(in the rows, 128 means zero)
One turn moves each row of this set onto another row. After a few examples, where does it send each row asked below?
toba: [133 140 139 156 108 124 155 111 167 152 155  91 149 124  67 124 122 123
 116 142 135 127]
zusa: [150 131 125 141 102 124 113  99 141 135  70 104 139 142  90 132 121 107
 125 107 137 105]
fara: [138 131 139 166 107 109  96 114 152 118 124 116 137 139  86  89 122  76
 116 109 125 124]
baga: [169 133 122 133 102 150 113  76 146 140 156 147 128 119  78 138 124 105
 108 133 116 136]
zorub: [149 133 112 146 103 149 154  89 142 149 134 120 122 129 103 106 104 111
 160  94 131 113]
Kadup: [163 141 114 107 116 161 128 106 166 155 148  98 151 113  99 139 126  85
 148 123 141 133]
Las: [179 142 121 133 130 144 114  76 168 106 141 131 138 120 109  98 132 120
 119 116 132  94]
lolut: [130 117 136 142  72 139 101  97 159 148 136 106 107 117 117 142 118 131
 132 133 141 132]
difuv: [153 146 140 167 107 146 114  77 156 159 124 111 123 130 122 136  90 138
 142 115 143 134]
Revan: [145 129 136 130 105 123 118 120 173 134 126  99  70 139 100 131 123 106
 134 108 131 127]
tifes: [130 159 135 172 119 124 117 101 141 134 149  99 155 116 137 117 104 111
 120 119 135  97]
savin: [155 132 135 157 111 119 124 132 205 132 143 146 141 123 125 117 118 107
 127  98 143 130]
Sobud: [165 133 129 124 109 139 109  89 178  80 123 131 133 138 121 133 136 105
 140 109 136 136]
kasif: [141 150 125 149 129 118 126 103 116 127 152 106 136 112 114 139 112 111
 157  90 147 106]
seb: [161 134 137 138 103 145 116  81 161 128 105  84 147 114  76 128 100 117
 146 138 156 124]
vila: [154 114 150 138 126 128  84  93 188 124 137  82 134 134 102 131 152 100
 110 116 127 131]
pasup: [138 133 130 151 116 125 121  86 198 125 118 149  99 126 123 128 100 100
 124 111 134 134]
nurer: [163 152 129 141 113 139 127 134 169 146 138 119 173 122 109 163 147 112
 122 113 133 110]
danod: [137 141 123 137 151  96 143  95 158 150 129 107 135 122  86 143 109 123
 103 120 161 130]
Vulo: [174 163 125 163 128 152 108 105 163 110 162 122 122 144  88 124 126 127
 112 126 129 125]
Zamib: [127 119 131 162 131 152 114  83 182 134 136  89 152 129  71 128 128 115
 115 133 158 137]
nit: [120 117 110 115 118  99 121 105 167 137 107 112 164 147 108 132 126 103
 139 123 140 102]
lom: [137 116 130 147 115 115 145 137 175 127 152 132 136 119 107 162 128 109
 118 101 109 102]
deri: [154 136 129 158 129 122 123  86 168 126 130 123 175 106 108 137 140 100
 135 118 135  74]
busa: [129 140 149 161 117 123  80 110 160 121 173 112 140 139  94 126 117  92
 124 123 109 128]
kelim: [144 127 135 117 128  87 147 103 163 144 128 134 134 132  97 134  86  97
 117 109 119 117]
gidi: [131 117 144 102 107 105 112 120 180 124 141  86 121 128 107 117 138 116
 128 130 135 109]
Vora: [144 156 143 127 108 123 136 101 140 148 152 116 129 126  81 152 123  80
 124 136 114 150]
rop: [124 123 108 175 119 130 115  96 141 117 110 116 137 147 106 117 112 117
  98 110 124 102]
Lag: [138 116 123 125 109 156 137  97 161 114 140 125 131 119  93 141 125  86
 173  94 141 130]

zusa turns into Lag
kelim turns into Vora
Now find these:
fara turns into kasif
lom turns into toba
nit turns into Kadup

One turn moves each row of this set onto another row. After a few examples, where does it send each row asked below?
gako: [117 103 104 168 149 147 113 155 138 149 131 105 125 134 127 162 122]
nunuv: [144 117 159 186 106 131 122 131 113 147 135 130 142 127 159 132 128]
Poza: [128 126 124 137 112 138 122 137  84 142 144 104 128 115 135 102 137]
tana: [151 108 141 186 133 135 141 140  95 143 149 106 141 110 156 141 118]
daguf: [138 130 131 167  92 147 135 145 117 136 120 155 134 129 164 123 127]
Mup: [132 111 152 132 151 163 115 178 108 108 138 129 146 133 167 136 159]
rem: [101  93 122 140 107 158 137 163 122 142 140 139 116 125 110 137 123]
vivor: [109 115 158 158 148 172 102 153 113 133 129 130 164 102 149 164 121]
befa: [118 120 168 143 153 169 119 184 117 115 128 134 143 120 154 145 144]
sos: [123 114 133 125 147 155 132 142  98  93 139 145 144 129 177 139 139]
Kol: [127 117 133 138 158 152 120 114 120 120 126 102 136 100 147 111 137]
fafi: [124 112 123 134 136 138 103 152 140 119 106 122 155 125 148 133  96]
Disol: [108  82 131 140 125 162 141 174 116 138 141 116 125 128 115 141 106]
tel: [102 125 121 162 144 166 114 171 104 149 122 130 143  93 153 169 115]
mivem: [117 113 162 135 141 163 107 144 117 106 136 150 163 123 164 149 128]
toza: [132  96 155 126 121 134 115 161 107 133 144 104 140 136 146 115 102]
vizi: [120 102 121 146 155 149 138 133  84 114 141 117 128 126 179 142 159]
kab: [140  66 148 164 115 168 124 143 135 147 144 142 145 112 157 136 130]
vin: [135  86 128 177 123 189 143 144 114 150 129 122 142 104 147 134 140]
zode: [136 100 128 133 146 146 111 169  95 112 143 123 143 131 173 134 173]
vevuf: [103 124 163 154 148 158 123 186 118 128 117 139 135 100 143 155 135]
Kosed: [121  80 153 137 131 151 127 169 113 137 143 100 137 133 130 133 100]
gomum: [103 104 128 147  96 151 122 140 117 150 143 138 117 121 110 127 144]
muben: [113  95 116 156 127 110 105 159  96 140 128 132 130 102 159 149 170]
nusom: [128 122 119 128 150 148 121 138 120 111 110 110 148 105 150 116 109]
Tiv: [134 119 108 168 109 178 154 153 106 138 117 138 133 112 155 126 131]
kog: [120 100 126 157 138 140  96 154 147 141 116 112 148 136 135 153 107]
kel: [149  81 129 145 116 145 135 157 128 130 154 157 136 113 169 135 108]
Gutud: [121 117 111 140 138 139 118 128 144 135 149 141  99 129 146 128 149]
vuka: [114 116 129 150 103 146 118 129  97 152 145 116 123 114 118 113 152]
ris: [103 101 123 159 121 124 100 147 115 159 130 144 113 125 181 154 148]
fata: [129  93 115 145 137 124 107 160  90 127 139 122 138 118 168 140 178]
raf: [118 116  90 154 145 145 126 149 137 141 144 126 102 132 135 149 135]
Sizi: [111  90 130 163 142 133 115 129  97 145 138 117 118 128 180 149 167]
topu: [100 107 126 160 126 114 111 169 106 143 117 144 125  90 149 157 152]
liri: [135 118 136 123 114 130 118 151  92 132 144 107 135 127 149 101 115]
detef: [ 95 120 144 160 136 134 121 181 113 138 113 144 127  88 142 159 137]
tizim: [124 113 137 141 146 144 111 107 137 131 142 123 117 115 148 114 154]
meri: [100 122 106 153 125 141 110 171 111 155 122 149 120 107 171 162 123]
biso: [154 102 116 159 132 138 153 159 100 129 155 130 133 104 165 140 103]

Kosed turns into Poza
Kol turns into raf
Now find these:
ris turns into vivor
topu turns into befa
vin turns into biso

